The same turns and mirrors carry the whole set onto itself, and each row onto the other rows of its family. Which rows share a family with each named row? Give them in list order.
These 40 rows form 5 families of 8 rows each.
Rur: [ 11   3  11  -3  -2   9 -14 -18   7  23  -2  -2 -23 -12  -6 -16  11   5
   7 -18   1   2  -3   9   8 -27   1   1]
fek: [  4  -2  17  -2  -3   3 -13 -23  13  18  -7  -1 -22 -20  -7 -16  12   6
  -3 -13  -5   3   1   7   3 -34   8   3]
Kosu: [  9   7  -2  12 -32   0  -4   5  -6   3  -3  13  -5 -15 -10   9  10  15
  -7 -24 -20   1  -6   2  -2   0   8  -4]
zudu: [  9 -14  11   9 -17  12 -11  -5   4  -3 -10  13   0 -12  -4   2   9  21
   2  10  -7  -3  13  -5  14   9  23  11]
luzu: [  2  -7   8   1 -16  11   8 -18  14  -5  12   2 -17 -11  -2  -9 -10 -13
 -21  -5  -3  15 -17 -10  -2 -10  10 -24]
zevu: [  3 -15  13  10 -11   2   4 -12  -2 -20   2  18  -9  -4  -1  18  -3   8
  10  -2 -17   7  -3 -15  10 -37  27   0]
Rif: [ 18 -14   3   9 -14   8  -7  -2   1   0  -9  10   8  -9   1  -3  20  14
  11  11 -14  -3  16  -7  13   1  14  10]
rok: [ 15  -3  10   4  -3  11  -3   3   0   0  -3  16   2  -5  -3  -2  -8  -6
  23  -6  -8 -10  -9 -25  -7 -15  16 -25]
vago: [  5   8   9  -1  -9  -8   1 -19  19  26   0  10   2  -1 -16   3   2   4
  -1   5   8   7  -5  18   6 -25  18   2]
nad: [ 11  12   2   7 -28  -4  -9  -1  -6  -3   6  11  -3 -19 -13   5  11  22
  -8 -17 -21   1 -10   3   4   1  22   2]
demuz: [ -2  -8   8  -5  -7   2   9   1   7   3  -7  -4 -15  10   6  -8  -3  -9
  -6  11  14  17 -15 -13   6 -11  -1   4]
Liv: [  1  -4   6  -4 -15  -4   4  12   1  -1 -14  -5 -15  -1  -1  -5   3 -14
  -3  15   3  21 -17 -10   2 -17  -6  -8]
bemov: [  4   3   4   9  -8  -2   6 -26  17  20   2   4  -1   1  -9   5   4   8
   1   5   3   1  -8  27   8 -24  11   1]
zogi: [ 10   2   7   7 -31   1  -8   9   3  -2   1  14  -8 -12  -8   9  10  15
  -6 -27 -15   1  -3  -2  -2   0  26   8]
Sen: [ -4   2   2 -13  -7   5   3 -24  12  -8  11   4 -13  -3  -7 -13 -10  -9
 -16  -4  -7  11 -11  -2  -7 -11  13 -25]
fom: [ -2 -10   9 -12 -12  -3   2   8   9   2 -10  -1 -20   1   2  -9   2  -9
  -9   8  13  23 -15  -9  -2 -20   8   4]
Vos: [ 23 -13  10   5 -15   3 -10  -1  -6   1 -18   8   1 -17  -6  -2  14  21
   3  10  -9  -1   5   1  12   8  16   6]
Kepop: [  9   9  11   0  -2   7 -22 -21   2  18 -10   1 -19 -15 -11 -22   5   4
  -9  -8  -4   1  -1   4   3 -24  -5  -2]
zifim: [  3   3   6   0   5   5 -14 -15  -2  23  -3  -3 -16 -22  -7 -19  14   6
   4 -11  -1  -1   3   9   5 -22   6  -3]
kek: [  8   0   8  -3  -4   2 -10 -18   4  16  -6 -11 -12 -24  -9 -18  14   6
   5 -13 -14   2   5   5   6 -29  -4  -5]
gekiz: [ 16  -5  23   3  -8   9  -5   1   2   0   0  23  -2  -4  -1  -2 -10   0
  25  -7  -3  -5  -9 -26  -1 -16  30 -11]
gor: [  8   9   5   5 -26   2  -5  -3   4  -8  -2   9  -6 -14  -3   9  13  22
  -8 -23 -24  -7 -10   0   1   3  21   5]
zut: [ 11  -2  -6   8  -7  -9   7 -22   9  23   6   4   4  -3 -15   3   6  10
  -4   1   2   3  -3  24   3 -25  13   1]
pel: [ 16 -10  -2   9 -15  15 -12  -7  -5  -2 -15   9   1 -16 -11   4   9  18
   2  14  -5  -4  10  -3  14   9   8   1]
Vara: [ -1  -5   3  -5 -13  10   8 -25  17  -9  13  -2 -25  -5  -1  -5  -4  -9
 -17  -5  -5  10 -20  -8  -5  -7  10 -12]
Mabeb: [  0 -10   1   4  -7   3   1   6   7   0  -6   3 -15   3   2  -6  -2 -13
 -11  18  10  20 -16 -15   7 -20  -1  -1]
sonoz: [  7  -8  10   4  -6   2   7  -3   2 -22  -2   9   5  -4  -1  20  -7   2
   7   5 -17  10  -5 -13  17 -35  27 -12]
zal: [ 22  -1  18  -3  -7  15 -10   1   4  -5  -3  17  -8  -2   4  -2  -4   3
  26 -10 -13  -3 -17 -25  -1 -21  21 -12]
vubur: [ 13 -13  12  11 -19  -1  12  -8  -9 -23   1  17  -2  -2   0  22   5  -1
   6   4 -16   7  -3  -9  15 -28  19  -9]
zode: [ 19  -4  17   3  -4   8  -7   5   7  -5   2  17   0  -6   1 -10  -8  -1
  17  -8 -18  -3 -13 -31  -1 -22  18 -17]
sigi: [  6  -5   4  -6 -21   8   4 -25  12 -11  14  -2 -13 -11 -14 -10  -9  -7
 -16   8  -9  11 -17 -12  -2  -8   3 -21]
tatop: [ 10  11   4   7 -27   5  -4   4  -3  -6   8   5   4 -14 -10  10  13   8
  -4 -25 -18 -11  -1   2   1  -4  25  -3]
vilan: [  3 -13  -1   8  -9   5   9 -11  -6 -19   2   9   1  -5  -2  19  -5   7
   9  -1 -20   9   1 -17  11 -38  13 -10]
Gugi: [  6  -8  18   4 -11   6   9 -12   0 -21   1  14   2   4   3  20  -7  13
  12   3 -18   5  -8 -10  15 -32  22  -8]
Zab: [ 19   3  15   8 -17  14  -9  -1  -6  -6   5  18  -3 -12   3  -9  -3  -5
  22  -2  -9  -7 -14 -31   0 -14  17 -11]
Vepip: [  9  10  -4   0  -7 -10   2 -16  14  19   0   2   9  -3 -23   6   6   1
   3   9  -1  -2  -5  21   4 -22  10  -7]
mez: [ 20  -7   9  -2 -15   8  -7  -2   2   0 -16  10   3  -6  -3   4  12  22
   5   5  -6  -2   6  -6  18  12  15  13]
gedek: [  3 -10  -1  -6  -5  -2   3   1   5   0 -16  -5  -7   5   5 -15  -5  -7
  -6  12   7  19 -10  -8  -4 -27  -1   3]
rifed: [ 11   8  -1   4 -15  -8   5 -24  12  20 -10   7   1  -3 -10   6   0   1
  -8   6   1  16  -5  25   4 -20  11  -6]
Ker: [ -5  -9  13  -9 -17   6   6 -25  19  -6  14   4 -17  -6  -7 -14  -8  -2
 -20   6  -2  11 -15  -7  -6  -9  15 -11]

Same family as vago: fek, zudu, zevu, zogi, fom, gekiz, Ker
Same family as Sen: Rif, Kepop, vubur, tatop, Zab, gedek, rifed
Same family as Vos: luzu, nad, zifim, zut, Mabeb, sonoz, zode

The same turns and mirrors carry the whole set onto itself, and each row onto the other rows of its family. Which rows share a family with each named row? Give them in list order.
These 32 rows form 4 families of 8 rows each.
Bupe: [  4  13   0   3  -8   9  20  13 -15]
tiv: [  1  21   9 -14  -7   6  15   3 -13]
lomis: [  2  -5  14  17 -16  -2 -11   6   5]
rore: [  1  13   9 -10 -14   8  20  11 -11]
Gif: [  7  23  15 -13  -5   4  19  -1 -10]
Kolig: [  8  21  12 -10   7   1  21  -4  -9]
kopur: [ 7 -4 14 14 -7 -9 -7 -9 14]
Sot: [  2  -7   8  13 -11  -6 -10  -4  11]
kude: [  8  20   1  -6  -1  -2  24   1 -10]
nipu: [  4  21  14 -13 -10   6  18   3 -12]
zin: [ -1   4  17  17 -10  -6 -16   1   5]
lizi: [ -2  17   2 -11   2   5  15   4 -13]
Dul: [  0 -11  17  12 -16   5  -1   0  10]
buta: [ 15  15  13   5 -10   6  27   8 -10]
kuge: [ -2  -1   8  15  -1  -4 -16   0   4]
Goz: [  1  -4  14  10   7  -2  -5 -13  11]
geb: [  9  17   3  -6 -10   1  26   6  -9]
kuz: [  3  23  11 -14  -2   4  15   0 -12]
mubav: [ 16  20  11   4   6   1  24  -1 -10]
dobut: [  5  18  -2  -7  -6   1  22   5 -11]
Laku: [12 20  6 -6 -5 -1 27  2 -8]
pami: [  9   3  18  17   3  -9 -11  -8   8]
gogek: [  7  -6  14  15 -13  -6  -7  -6  13]
vife: [-7 -9  6 10 -2  4 -9 -3  7]
Fadu: [ 12  -1  25  18 -12  -6  -5  -2   9]
pano: [  5   6  22  18  -7  -8 -13  -4   8]
kud: [  4  18  -2   2   8   4  17   4 -15]
ludo: [  1   6  18  16  -5  -8 -16  -3   6]
rovol: [  9  -7  24  12  -5  -1   2 -10  14]
ranez: [12 16 19 -9 -9  4 26  2 -7]
Mep: [  3   4  22  18 -13  -7 -13   0   7]
ruke: [  3  -4   8  13  -5  -8 -10  -8  12]

Same family as zin: tiv, Gif, nipu, kuz, pano, ludo, Mep
Same family as kude: kopur, Sot, geb, dobut, Laku, gogek, ruke
Same family as Goz: Bupe, Dul, buta, mubav, vife, kud, rovol

The same turns and mirrors carry the whole set onto itself, and each row onto the other rows of its family. Which rows share a family with each named row? Give them in list order.
These 16 rows form 4 families of 4 rows each.
H: [  2  15  -4   2   4  22  -4 -11   1  11]
V: [  1  -4   5 -15  16   8  -1   3 -10  10]
G: [ 10  14  -7   5  -6  -7  -1  -4  17 -17]
K: [ -4   0  -6   3 -13  -1 -13  -9  13 -18]
P: [ -9  17 -13   0   1  16  -9  -3   5   7]
B: [  2 -13   6   2  -2 -18   1  14   3  -6]
X: [  3  11  -3  -1   0  22  -8 -17   4   9]
Z: [ 16 -13  10  -6  -5 -16  -2   4  -4  -4]
L: [ 14  -1  19  -8  -3 -13   1  10   5  -9]
W: [  7   8  -8   8 -19  -9 -10  -2  12  -8]
D: [  3 -12   9   1  -5 -16  -1  11   0 -14]
C: [  1   6  -5   7 -14   3 -13 -11  12 -17]
U: [ 8 -3  9 -2 11  5  6  7 -7 21]
N: [  4  -4   9  -3  13   3   8  11 -10  14]
S: [ -4  16 -14  -4   0  18   8  -6   1   0]
E: [  1   2  12 -17   3  12  10   8 -11   6]

Same family as E: G, L, S
Same family as P: V, Z, W

The same turns and mirrors carry the whole set onto itself, and each row onto the other rows of its family. Which rows share a family with each named row? Give them in list order.
These 32 rows form 4 families of 8 rows each.
Ruto: [-10 -16  -4 -10 -14  23  11  -5  -7]
lam: [-2 15 10  7  1  7 17 -4  9]
fave: [  5   3   7 -13   7  13  12  19   7]
fezu: [-23   2  17 -20 -10   7  11   5   0]
gumi: [  9   8  25  -1 -10  21  -1 -10 -14]
dap: [  0  10   0   8 -20  21  10 -10  10]
Sadi: [-10  -9 -12  -1  -3   9   7  -3   4]
fum: [  4 -11   4   8 -14  24   6 -11   7]
lanud: [-17 -12  14 -13 -22  25   4   8   1]
Peri: [-10  10 -11   2  -7   8  -7  12  -3]
vove: [-20   8  13   0 -15  -1  14  10   0]
Met: [  0  -1  17   1 -18  29  -7   1 -20]
dudiv: [ 7 18 13  0  4 18 17 11 -2]
Tes: [-5 18 22  8 -6 10 12 -4  8]
Zegif: [ -6   4  15  -7   9  16   9   1 -22]
navom: [ -3 -10  10   0  -7  10  12   3 -24]
Zepe: [  9   5  19 -20 -22   9  -5  -2   3]
Menot: [  1   7  11 -18 -16  36   8   9   9]
Zetus: [ -7   8  10   2  -3  23 -21   4  -5]
gevef: [ 13  -9   4 -11  -9  -3   3   5   0]
Kenot: [-13 -14   5 -17 -14  25   9  14   2]
luvu: [ 15  -8  20  -7 -15   7  -8  -2  -1]
tek: [ 6  5 16 -4  1 37  4 10  8]
Mit: [ -5  10  30  -1 -22  10  -1   4   8]
sos: [ 7 19 22  5 -2 20 12  4 -8]
zaz: [ -9   9  -4  -7   8  17 -11   9  -4]
Pas: [ -9 -14   7  -9 -19  27   5  -7 -14]
Dila: [  8   1   7 -27  -6   2   2   3   4]
Ziz: [-10  16   3   2 -18  18 -16   5  -3]
puga: [ 4  5 -8 -3 -3  3 16 -6  2]
tis: [ -4   2  -5 -18  -1  23   8  20  -3]
mes: [-20   3  21  -6 -22  19  -8  -3   6]

Same family as sos: Ruto, lam, lanud, dudiv, Tes, Kenot, Pas
Same family as Ziz: Peri, Zepe, Zetus, gevef, luvu, zaz, Dila
Same family as fave: gumi, Sadi, Met, Mit, puga, tis, mes
Same family as navom: fezu, dap, fum, vove, Zegif, Menot, tek

The same turns and mirrors carry the whole set onto itself, and each row onto the other rows of its family. Which rows share a family with each named row? Give them in list order.
These 36 rows form 6 families of 6 rows each.
rifuv: [ 11   8 -20  24  11 -13   9  17  -4]
moz: [  4   7   0  10 -10   4 -15   9 -24]
dolo: [  8  -6 -11  12 -10  13   1  19 -37]
napi: [ 16   6 -12   0 -10  -5   0  35 -18]
Sobe: [ -4   2 -17  -1  -4  13   0  -1  -4]
zil: [14 12 -2  2 19  0  8 14 -8]
sapag: [ 6  4 -8 27 13  8  6  6  0]
tabi: [ -1   6 -15 -10  -2  11   1   2  -7]
fosa: [  4  -6 -10  22 -12  14  -4  13 -30]
nufi: [ -5  -3 -22   6  -5  18   4   0  -7]
fov: [  3   2 -18 -14  -1  13   7   8 -13]
mepo: [  2  -4 -23  -8  -2  17  12  10 -16]
simud: [ 17   5  -9   3  20   6  17  20 -16]
legat: [ 12  12  -8   4 -11  -8  -9  27  -9]
Zoni: [  4 -17 -17   2  -1   0  14  20 -31]
dotur: [ 13   3 -23  22  13 -10  15  21 -10]
pefim: [ -8 -13 -14  24  -6   0  -1   3 -12]
doda: [ 15  -3 -15  16  17  12  21  20 -16]
zube: [ -3 -20 -20  19  -4   5  10  13 -23]
bep: [ 11   4 -22  26  12 -11  13  19  -7]
butep: [ -1  -7 -25   3  -4  20  10   6 -13]
goza: [  9  -3 -14  28  13  13  15  12  -8]
Nosuz: [ 11   0  -6   1  -7   8  -1  20 -37]
fafel: [ 16  -3 -20   9 -11   2   7  37 -22]
beg: [ 10  -5 -22  23 -16   5   4  32 -16]
Kod: [ 9 12 -2 14 16  1  3  7  0]
Zuva: [  1   1  -5  21 -12   9 -12   8 -24]
Kemuv: [  5  -6  -8 -10   2  -8   7  17 -27]
ruba: [-7 -1 -5 12 -3 -9 -9  0 -9]
duro: [  6   9  -9  18 -15  -5 -11  22  -4]
moluk: [ 12  10 -17  19  12 -16   9  18  -5]
Bated: [ 15   6 -21  17  13 -12  15  23 -11]
sipu: [  8   7   0   1  -8   3  -9  15 -31]
gonan: [  6   1 -17  28 -17   2  -6  24  -8]
gefiz: [ 14   9 -18  15  14 -15  12  21  -8]
Turib: [ -1   1  -1  -5   1 -13  -5   8 -16]

Same family as goza: zil, sapag, simud, doda, Kod
Same family as fafel: napi, legat, beg, duro, gonan
Same family as Zoni: pefim, zube, Kemuv, ruba, Turib

